In the data rows, 500 means zero.
Each row of this table is followed by its label. One hidden rule gives the labels. It looks at one to three of the table's principal directions, none of them among the few with the most spread.
tensor([748, 553, 450, 347, 725, 336, 374, 21, 154, 637, 417, 498, 246, 702,
        892, 394, 283, 657, 276, 429, 704, 492, 358, 717, 487, 147, 556, 826,
        464, 417, 540, 399]) tent
tensor([513, 364, 492, 682, 239, 548, 572, 765, 505, 567, 671, 579, 375, 379,
        339, 546, 440, 500, 712, 603, 304, 705, 354, 529, 277, 868, 300, 357,
        538, 384, 448, 486]) bean
tensor([370, 552, 381, 497, 386, 566, 580, 555, 657, 530, 599, 743, 613, 571,
        514, 415, 309, 440, 579, 537, 542, 409, 349, 432, 523, 496, 572, 321,
        365, 213, 514, 366]) jar
tensor([294, 515, 512, 687, 436, 530, 613, 408, 535, 546, 529, 484, 622, 530,
        479, 464, 608, 454, 359, 312, 412, 346, 531, 428, 658, 418, 552, 527,
        467, 443, 475, 469]) bean
tensor([590, 507, 498, 382, 699, 387, 534, 314, 450, 526, 488, 621, 428, 528,
        697, 471, 482, 616, 503, 508, 619, 394, 424, 576, 311, 389, 531, 710,
        494, 513, 559, 546]) jar
tensor([470, 457, 543, 535, 599, 398, 546, 204, 352, 469, 525, 664, 420, 585,
        603, 540, 544, 622, 350, 472, 613, 374, 301, 560, 329, 549, 316, 839,
        397, 321, 512, 412]) tent
tensor([121, 397, 403, 715, 274, 587, 573, 539, 653, 520, 613, 734, 616, 423,
        379, 458, 612, 421, 496, 469, 321, 395, 277, 428, 419, 654, 423, 488,
        481, 184, 326, 408]) bean
tensor([220, 592, 468, 512, 608, 700, 566, 648, 451, 433, 513, 415, 518, 393,
        323, 555, 771, 420, 550, 558, 493, 446, 703, 355, 591, 558, 516, 458,
        476, 505, 541, 620]) tile
tensor([640, 436, 286, 477, 195, 387, 456, 527, 723, 646, 379, 535, 670, 435,
        609, 591, 531, 413, 549, 430, 355, 487, 296, 619, 661, 418, 865, 509,
        601, 628, 311, 549]) tent
tensor([278, 540, 565, 544, 489, 694, 592, 829, 636, 432, 595, 458, 622, 394,
        269, 418, 568, 399, 700, 519, 422, 399, 756, 338, 493, 604, 445, 203,
        443, 567, 597, 647]) jar
tensor([610, 467, 453, 502, 381, 422, 379, 488, 441, 545, 564, 388, 454, 477,
        523, 522, 434, 551, 482, 466, 577, 519, 475, 573, 478, 433, 445, 495,
        386, 473, 441, 545]) lamp
tensor([629, 469, 509, 343, 548, 523, 436, 481, 535, 527, 397, 516, 565, 608,
        580, 442, 439, 419, 505, 558, 502, 471, 545, 569, 628, 400, 603, 484,
        456, 591, 551, 509]) tent
tensor([502, 541, 362, 552, 448, 453, 480, 307, 616, 474, 448, 457, 581, 565,
        646, 459, 326, 494, 409, 486, 614, 443, 358, 420, 750, 287, 673, 424,
        417, 419, 442, 413]) wax
tensor([414, 575, 466, 475, 612, 611, 553, 472, 508, 480, 451, 536, 511, 497,
        518, 449, 392, 441, 533, 561, 522, 517, 595, 420, 610, 454, 579, 385,
        508, 502, 539, 472]) bean
tensor([562, 435, 410, 504, 494, 592, 536, 732, 495, 574, 534, 540, 397, 312,
        483, 466, 347, 482, 806, 643, 429, 619, 543, 524, 328, 680, 457, 341,
        511, 622, 491, 665]) lamp
tensor([528, 489, 645, 474, 408, 494, 460, 650, 462, 438, 611, 394, 483, 511,
        352, 501, 567, 507, 562, 448, 469, 478, 630, 517, 455, 563, 384, 439,
        417, 500, 577, 541]) tent
tensor([147, 680, 423, 656, 537, 592, 583, 262, 696, 361, 530, 635, 613, 572,
        558, 282, 142, 494, 397, 486, 648, 380, 366, 218, 660, 287, 534, 194,
        467, 174, 496, 233]) wax
tensor([733, 458, 606, 446, 458, 514, 332, 597, 212, 531, 556, 253, 279, 468,
        417, 517, 385, 534, 564, 527, 516, 691, 715, 636, 451, 564, 280, 436,
        410, 616, 549, 593]) bean
tensor([565, 391, 267, 569, 291, 351, 460, 258, 642, 562, 394, 826, 580, 542,
        734, 471, 230, 537, 446, 503, 536, 421, 0, 604, 418, 552, 514, 655,
        483, 313, 294, 330]) tent
tensor([411, 537, 291, 415, 654, 555, 558, 281, 743, 643, 237, 598, 756, 555,
        785, 371, 497, 329, 401, 463, 433, 339, 507, 467, 872, 96, 999, 503,
        620, 666, 420, 525]) tent
tensor([682, 411, 409, 531, 390, 402, 438, 578, 463, 535, 495, 419, 402, 333,
        535, 580, 454, 575, 649, 527, 503, 571, 403, 591, 359, 619, 453, 548,
        496, 655, 410, 662]) tent
tensor([620, 466, 666, 473, 515, 423, 340, 341, 61, 545, 647, 436, 236, 574,
        475, 510, 440, 660, 356, 415, 641, 517, 550, 706, 221, 547, 51, 730,
        304, 348, 557, 479]) lamp
tensor([538, 505, 565, 481, 424, 614, 497, 702, 515, 526, 523, 312, 545, 527,
        332, 592, 654, 385, 518, 565, 417, 607, 721, 472, 700, 519, 556, 331,
        492, 595, 571, 554]) bean
tensor([303, 534, 526, 523, 478, 513, 457, 406, 588, 344, 566, 584, 582, 588,
        410, 506, 541, 522, 360, 556, 644, 404, 360, 384, 476, 499, 346, 486,
        404, 214, 494, 342]) bean
tensor([407, 541, 229, 571, 303, 556, 464, 474, 703, 541, 402, 541, 640, 392,
        564, 477, 319, 416, 558, 539, 513, 461, 309, 438, 669, 414, 690, 294,
        513, 488, 341, 507]) bean
tensor([582, 407, 697, 452, 337, 527, 330, 764, 356, 463, 575, 322, 448, 430,
        206, 618, 760, 515, 551, 523, 448, 512, 637, 635, 255, 749, 118, 531,
        455, 635, 552, 685]) tent
tensor([590, 442, 438, 509, 646, 409, 586, 399, 515, 602, 455, 677, 489, 525,
        683, 498, 453, 561, 456, 501, 523, 516, 366, 552, 376, 513, 536, 681,
        558, 517, 462, 472]) lamp
tensor([514, 455, 344, 473, 626, 400, 544, 395, 601, 556, 447, 737, 440, 398,
        709, 466, 399, 573, 568, 574, 495, 574, 277, 526, 281, 489, 628, 617,
        681, 477, 364, 474]) bean
tensor([322, 591, 623, 458, 715, 696, 504, 597, 339, 459, 438, 478, 478, 476,
        363, 415, 546, 429, 487, 479, 456, 504, 810, 448, 493, 568, 360, 454,
        565, 603, 584, 533]) wax
tensor([589, 448, 482, 524, 409, 593, 479, 708, 405, 630, 590, 549, 372, 420,
        477, 353, 145, 455, 725, 524, 379, 683, 605, 578, 387, 626, 397, 244,
        476, 499, 487, 511]) bean
tensor([368, 564, 464, 478, 605, 563, 582, 374, 541, 549, 463, 634, 625, 627,
        560, 479, 561, 455, 356, 494, 572, 345, 471, 457, 591, 385, 567, 560,
        445, 396, 555, 435]) lamp
tensor([389, 472, 490, 632, 479, 528, 657, 521, 479, 499, 567, 470, 475, 455,
        457, 567, 693, 486, 538, 470, 399, 467, 510, 434, 578, 578, 569, 581,
        466, 461, 511, 540]) bean
tensor([499, 355, 365, 608, 300, 487, 568, 614, 671, 593, 422, 560, 616, 371,
        498, 586, 656, 408, 601, 492, 265, 504, 351, 542, 557, 640, 677, 557,
        602, 636, 341, 598]) bean
tensor([648, 390, 575, 513, 471, 482, 565, 623, 229, 595, 607, 447, 330, 482,
        439, 635, 669, 520, 580, 465, 398, 581, 616, 645, 432, 724, 402, 722,
        372, 528, 550, 601]) lamp
tensor([420, 526, 545, 446, 449, 496, 615, 555, 637, 478, 518, 626, 673, 584,
        439, 565, 717, 442, 492, 454, 458, 322, 477, 477, 551, 527, 617, 570,
        461, 444, 575, 479]) jar
tensor([783, 372, 422, 494, 514, 342, 478, 428, 237, 665, 492, 454, 238, 424,
        696, 552, 491, 604, 577, 441, 424, 626, 414, 726, 375, 545, 551, 812,
        521, 614, 422, 612]) bean
tensor([544, 533, 381, 507, 559, 517, 541, 497, 348, 554, 439, 346, 423, 431,
        611, 481, 540, 506, 602, 425, 509, 390, 556, 522, 644, 429, 658, 606,
        404, 662, 537, 696]) moss
tensor([715, 395, 564, 535, 250, 537, 550, 869, 627, 469, 469, 305, 540, 365,
        285, 692, 606, 376, 759, 593, 254, 724, 653, 502, 664, 787, 607, 293,
        587, 820, 507, 637]) wax
tensor([502, 607, 676, 425, 602, 482, 551, 616, 557, 231, 659, 570, 391, 529,
        364, 490, 360, 638, 658, 667, 683, 560, 471, 351, 228, 673, 263, 322,
        486, 336, 696, 387]) mint
tensor([647, 337, 586, 558, 390, 386, 589, 474, 421, 703, 594, 524, 480, 537,
        547, 574, 663, 499, 460, 348, 302, 498, 551, 688, 457, 526, 547, 722,
        464, 544, 480, 550]) lamp
tensor([426, 602, 569, 469, 622, 578, 652, 571, 689, 458, 459, 510, 677, 569,
        466, 475, 552, 416, 504, 497, 484, 427, 677, 355, 677, 413, 688, 342,
        556, 601, 630, 487]) bean
tensor([410, 551, 532, 527, 744, 470, 546, 280, 425, 589, 532, 653, 456, 579,
        666, 327, 317, 577, 333, 392, 571, 481, 543, 495, 369, 313, 448, 563,
        549, 377, 500, 374]) lamp
tensor([355, 575, 348, 531, 605, 470, 540, 330, 741, 414, 334, 578, 761, 505,
        598, 552, 556, 487, 330, 488, 674, 316, 369, 343, 662, 370, 650, 562,
        502, 534, 409, 477]) bean
tensor([616, 522, 430, 539, 465, 432, 522, 389, 620, 545, 537, 471, 501, 552,
        633, 469, 272, 538, 481, 543, 586, 569, 413, 458, 590, 322, 626, 334,
        488, 448, 503, 424]) lamp
tensor([353, 502, 388, 475, 566, 469, 627, 470, 859, 426, 324, 751, 757, 491,
        540, 613, 739, 427, 431, 572, 440, 444, 285, 379, 569, 541, 781, 617,
        737, 521, 387, 409]) tile
tensor([656, 427, 474, 511, 241, 485, 355, 510, 259, 575, 517, 439, 350, 483,
        399, 690, 514, 494, 454, 537, 454, 703, 404, 687, 489, 701, 331, 606,
        450, 417, 397, 448]) tile
tensor([333, 507, 472, 573, 452, 553, 564, 405, 436, 532, 447, 533, 552, 512,
        501, 491, 636, 425, 430, 369, 376, 371, 494, 507, 661, 485, 599, 640,
        486, 462, 461, 483]) mint
tensor([422, 476, 435, 558, 467, 500, 629, 516, 763, 445, 484, 737, 700, 510,
        504, 523, 434, 483, 539, 580, 564, 376, 301, 391, 448, 630, 480, 447,
        444, 435, 493, 449]) jar
tensor([581, 596, 515, 378, 663, 473, 546, 429, 467, 593, 495, 429, 508, 514,
        615, 478, 504, 519, 500, 427, 573, 418, 728, 533, 547, 245, 685, 502,
        483, 655, 605, 621]) lamp
tensor([408, 466, 500, 573, 527, 664, 606, 731, 342, 577, 523, 398, 383, 285,
        403, 452, 604, 434, 771, 472, 288, 491, 748, 515, 457, 660, 495, 464,
        512, 722, 544, 774]) moss
tensor([596, 515, 548, 413, 621, 306, 432, 298, 321, 429, 498, 469, 391, 559,
        564, 672, 748, 669, 302, 452, 672, 466, 389, 587, 357, 481, 413, 914,
        486, 436, 494, 476]) bean
tensor([571, 494, 541, 387, 595, 376, 309, 480, 491, 468, 511, 415, 435, 449,
        547, 439, 507, 611, 451, 467, 588, 532, 540, 560, 280, 351, 427, 547,
        597, 559, 437, 558]) bean
tensor([708, 489, 437, 395, 674, 358, 379, 372, 493, 530, 323, 458, 492, 480,
        671, 559, 515, 607, 383, 533, 656, 528, 405, 587, 373, 402, 498, 691,
        633, 732, 437, 587]) bean
tensor([275, 505, 506, 531, 554, 568, 542, 558, 806, 443, 399, 591, 782, 480,
        459, 389, 595, 400, 462, 456, 429, 323, 537, 365, 548, 431, 588, 395,
        611, 605, 457, 527]) tent
tensor([684, 436, 495, 494, 501, 299, 506, 251, 472, 588, 457, 608, 449, 619,
        721, 505, 422, 575, 355, 400, 470, 552, 307, 632, 500, 398, 619, 736,
        577, 445, 430, 346]) wax
tensor([634, 535, 472, 421, 743, 514, 551, 355, 426, 628, 345, 449, 463, 502,
        705, 453, 397, 459, 477, 480, 469, 580, 714, 547, 666, 290, 749, 533,
        608, 758, 522, 561]) bean
tensor([447, 401, 531, 570, 397, 474, 485, 476, 603, 491, 424, 417, 646, 488,
        410, 647, 867, 450, 361, 473, 400, 419, 454, 512, 577, 533, 513, 658,
        559, 611, 424, 574]) bean
tensor([689, 493, 650, 413, 592, 382, 582, 557, 524, 368, 485, 542, 466, 550,
        467, 643, 617, 593, 555, 575, 548, 540, 441, 504, 354, 698, 436, 644,
        566, 598, 630, 485]) mint
tensor([450, 640, 434, 433, 574, 434, 365, 377, 563, 404, 545, 518, 510, 548,
        565, 426, 304, 632, 391, 532, 821, 434, 367, 415, 367, 300, 390, 394,
        448, 309, 500, 406]) lamp
tensor([404, 476, 382, 478, 553, 536, 576, 496, 713, 499, 344, 530, 743, 499,
        555, 550, 714, 360, 457, 489, 436, 370, 525, 421, 787, 411, 821, 570,
        513, 628, 429, 564]) tent
tensor([576, 710, 565, 270, 649, 643, 341, 773, 413, 381, 567, 270, 328, 464,
        379, 367, 250, 524, 720, 672, 674, 681, 810, 410, 450, 399, 434, 62,
        525, 564, 693, 564]) wax
tensor([477, 532, 404, 537, 522, 471, 545, 326, 434, 652, 442, 604, 530, 458,
        631, 508, 427, 507, 412, 372, 507, 432, 496, 576, 494, 408, 573, 618,
        508, 537, 420, 515]) lamp
tensor([356, 506, 425, 502, 590, 451, 523, 287, 538, 486, 464, 668, 537, 507,
        621, 466, 554, 552, 409, 476, 570, 331, 315, 490, 400, 415, 517, 690,
        508, 383, 445, 468]) tent
tensor([565, 498, 393, 505, 611, 413, 475, 268, 464, 520, 399, 467, 497, 486,
        674, 553, 490, 572, 384, 499, 658, 429, 404, 520, 529, 373, 539, 677,
        456, 578, 443, 559]) bean
tensor([595, 525, 640, 375, 485, 469, 397, 736, 591, 314, 591, 438, 517, 596,
        289, 623, 669, 584, 500, 689, 682, 548, 418, 444, 298, 665, 240, 425,
        482, 423, 639, 471]) jar
tensor([576, 497, 653, 501, 641, 324, 554, 342, 600, 435, 487, 549, 526, 594,
        561, 558, 619, 628, 326, 467, 552, 506, 414, 484, 347, 453, 468, 665,
        675, 533, 540, 401]) tile
tensor([213, 712, 348, 542, 517, 692, 574, 584, 746, 371, 502, 592, 714, 480,
        396, 473, 308, 430, 529, 632, 731, 400, 484, 204, 640, 476, 512, 115,
        399, 337, 540, 420]) lamp
tensor([694, 467, 554, 420, 504, 449, 271, 343, 209, 651, 463, 317, 387, 592,
        637, 342, 297, 509, 360, 312, 517, 502, 678, 720, 576, 246, 433, 571,
        388, 591, 477, 534]) tent
tensor([498, 559, 504, 425, 615, 466, 391, 336, 437, 493, 480, 458, 452, 507,
        565, 476, 460, 563, 380, 503, 636, 504, 545, 521, 436, 319, 458, 531,
        529, 490, 483, 492]) bean
tensor([664, 461, 554, 432, 607, 487, 428, 554, 302, 522, 523, 378, 307, 383,
        501, 522, 443, 570, 612, 550, 532, 632, 682, 592, 330, 559, 364, 529,
        490, 667, 522, 653]) bean
tensor([647, 582, 532, 402, 629, 508, 401, 416, 284, 553, 482, 385, 266, 490,
        631, 326, 168, 547, 573, 476, 516, 653, 669, 581, 488, 316, 529, 378,
        575, 584, 555, 495]) wax
tensor([524, 429, 443, 579, 380, 473, 382, 415, 368, 544, 413, 390, 511, 491,
        516, 530, 534, 465, 366, 377, 455, 487, 470, 585, 656, 504, 461, 649,
        429, 543, 359, 511]) wax
tensor([261, 579, 302, 661, 573, 450, 787, 315, 803, 541, 391, 753, 760, 525,
        707, 469, 516, 436, 385, 328, 425, 341, 328, 315, 773, 347, 958, 580,
        623, 422, 380, 346]) bean
Which label does each new row get?
tensor([559, 611, 532, 423, 577, 689, 380, 623, 220, 567, 512, 315, 264, 457,
        484, 261, 105, 451, 675, 510, 472, 683, 829, 539, 557, 405, 435, 164,
        499, 592, 598, 545]) wax
tensor([512, 541, 441, 449, 517, 376, 380, 301, 491, 480, 463, 439, 609, 621,
        612, 510, 577, 563, 263, 377, 718, 279, 396, 522, 592, 268, 517, 691,
        338, 426, 467, 491]) jar
tensor([747, 436, 500, 426, 530, 406, 450, 478, 280, 601, 455, 489, 289, 439,
        627, 497, 398, 566, 603, 462, 425, 630, 498, 700, 360, 560, 501, 667,
        576, 650, 477, 570]) mint
tensor([654, 593, 598, 417, 533, 562, 425, 527, 305, 457, 573, 431, 271, 558,
        436, 492, 197, 551, 560, 653, 611, 757, 591, 519, 435, 559, 310, 283,
        493, 415, 628, 377]) tile
tensor([468, 398, 632, 650, 383, 608, 515, 532, 224, 552, 622, 321, 306, 465,
        325, 570, 643, 466, 506, 509, 329, 622, 654, 565, 524, 666, 286, 530,
        423, 467, 537, 548]) tile
tensor([519, 524, 404, 484, 486, 536, 554, 593, 577, 537, 479, 469, 567, 484,
        495, 587, 568, 437, 534, 547, 498, 544, 545, 455, 660, 489, 679, 441,
        488, 544, 492, 535]) lamp
tensor([402, 426, 420, 628, 472, 536, 622, 462, 557, 491, 420, 635, 523, 381,
        521, 532, 497, 453, 582, 523, 364, 504, 390, 465, 517, 676, 548, 568,
        567, 544, 400, 505]) wax
tensor([507, 462, 417, 458, 563, 480, 569, 428, 672, 528, 420, 540, 644, 486,
        615, 517, 585, 455, 524, 534, 514, 359, 488, 476, 603, 379, 712, 545,
        469, 626, 494, 610]) jar
tensor([620, 548, 535, 331, 606, 552, 432, 727, 562, 407, 476, 403, 489, 481,
        434, 491, 479, 499, 662, 668, 600, 559, 614, 456, 447, 532, 480, 326,
        516, 654, 620, 609]) tent
tensor([428, 471, 391, 563, 416, 393, 645, 448, 830, 430, 523, 788, 637, 469,
        588, 514, 413, 537, 585, 552, 511, 421, 173, 401, 395, 568, 628, 480,
        549, 352, 421, 390]) tent
tensor([435, 538, 559, 471, 638, 481, 588, 390, 496, 494, 423, 507, 579, 568,
        536, 549, 714, 456, 356, 394, 442, 441, 623, 476, 670, 403, 686, 678,
        566, 554, 514, 461]) bean
tensor([554, 412, 400, 587, 414, 486, 343, 454, 274, 664, 524, 464, 350, 407,
        574, 410, 288, 541, 472, 411, 481, 587, 468, 659, 370, 504, 312, 544,
        442, 477, 338, 543]) bean
tensor([312, 460, 470, 552, 479, 593, 615, 547, 796, 409, 486, 646, 652, 476,
        466, 428, 490, 391, 611, 618, 395, 448, 429, 343, 583, 532, 629, 320,
        547, 443, 485, 452]) mint
tensor([468, 497, 348, 495, 709, 341, 531, 95, 589, 432, 408, 747, 490, 556,
        835, 397, 291, 622, 391, 522, 686, 390, 149, 456, 434, 326, 605, 722,
        504, 331, 405, 351]) mint
tensor([575, 499, 593, 435, 629, 475, 437, 397, 427, 416, 579, 528, 438, 614,
        529, 448, 294, 578, 434, 583, 716, 519, 531, 485, 407, 472, 270, 468,
        321, 360, 584, 406]) lamp
tensor([433, 520, 580, 577, 529, 407, 648, 428, 654, 351, 557, 622, 532, 596,
        480, 572, 613, 585, 430, 545, 534, 488, 278, 368, 435, 590, 488, 575,
        585, 325, 557, 320]) wax
tensor([560, 575, 428, 447, 530, 537, 575, 547, 552, 516, 487, 547, 444, 434,
        558, 473, 305, 496, 690, 597, 505, 579, 505, 467, 495, 490, 642, 325,
        569, 559, 551, 520]) bean
tensor([285, 495, 569, 587, 491, 606, 666, 523, 543, 422, 605, 618, 447, 502,
        385, 493, 608, 469, 589, 599, 370, 507, 447, 391, 459, 639, 478, 450,
        546, 309, 577, 412]) wax
tensor([525, 584, 713, 373, 407, 648, 249, 816, 513, 301, 667, 167, 493, 501,
        152, 465, 403, 478, 598, 668, 680, 585, 851, 399, 467, 492, 161, 0,
        326, 508, 671, 580]) lamp
tensor([506, 572, 486, 390, 473, 384, 595, 454, 825, 436, 446, 649, 763, 683,
        553, 606, 682, 461, 371, 484, 538, 396, 339, 422, 684, 374, 830, 554,
        576, 402, 527, 327]) tent
tensor([570, 721, 258, 312, 785, 438, 478, 185, 592, 495, 317, 532, 477, 578,
        848, 442, 303, 581, 419, 632, 798, 487, 312, 421, 630, 80, 867, 483,
        639, 499, 531, 433]) bean
tensor([464, 368, 489, 684, 332, 471, 646, 538, 451, 551, 541, 585, 461, 416,
        419, 678, 704, 478, 525, 455, 278, 580, 387, 544, 485, 800, 489, 705,
        535, 458, 394, 479]) tile
tensor([469, 307, 546, 587, 362, 487, 452, 408, 359, 574, 580, 521, 405, 467,
        460, 536, 668, 510, 470, 499, 376, 454, 402, 652, 344, 610, 295, 715,
        408, 412, 432, 564]) tent
tensor([593, 531, 586, 443, 650, 274, 425, 93, 465, 534, 423, 601, 551, 759,
        729, 459, 479, 620, 82, 314, 644, 416, 347, 595, 481, 219, 502, 812,
        568, 383, 471, 260]) bean
tensor([393, 478, 474, 528, 723, 423, 550, 172, 451, 481, 477, 649, 491, 532,
        716, 378, 434, 596, 391, 425, 632, 274, 395, 491, 392, 360, 451, 747,
        397, 414, 488, 494]) tent
tensor([514, 435, 538, 603, 473, 334, 518, 338, 556, 449, 505, 573, 470, 506,
        553, 557, 599, 640, 393, 477, 514, 472, 211, 517, 288, 564, 385, 706,
        622, 442, 443, 434]) wax
tensor([809, 453, 652, 427, 599, 383, 414, 442, 68, 664, 539, 417, 184, 556,
        575, 521, 477, 642, 434, 400, 479, 671, 587, 781, 242, 556, 281, 777,
        550, 592, 566, 526]) bean
tensor([517, 631, 339, 341, 589, 599, 519, 626, 694, 503, 456, 523, 524, 457,
        600, 364, 272, 447, 749, 678, 573, 517, 519, 399, 568, 319, 783, 158,
        568, 567, 586, 566]) tent
tensor([552, 592, 655, 441, 535, 522, 471, 644, 554, 383, 481, 356, 509, 554,
        363, 521, 569, 510, 503, 549, 518, 576, 599, 427, 508, 519, 454, 349,
        638, 607, 627, 478]) wax
tensor([391, 699, 468, 381, 782, 599, 535, 467, 568, 514, 370, 527, 600, 523,
        628, 281, 300, 441, 496, 415, 557, 419, 748, 393, 645, 204, 739, 319,
        611, 639, 568, 500]) tent
tensor([340, 595, 534, 503, 548, 632, 495, 658, 527, 349, 612, 423, 446, 466,
        343, 441, 464, 510, 612, 634, 592, 529, 581, 325, 462, 541, 379, 246,
        461, 380, 601, 495]) wax
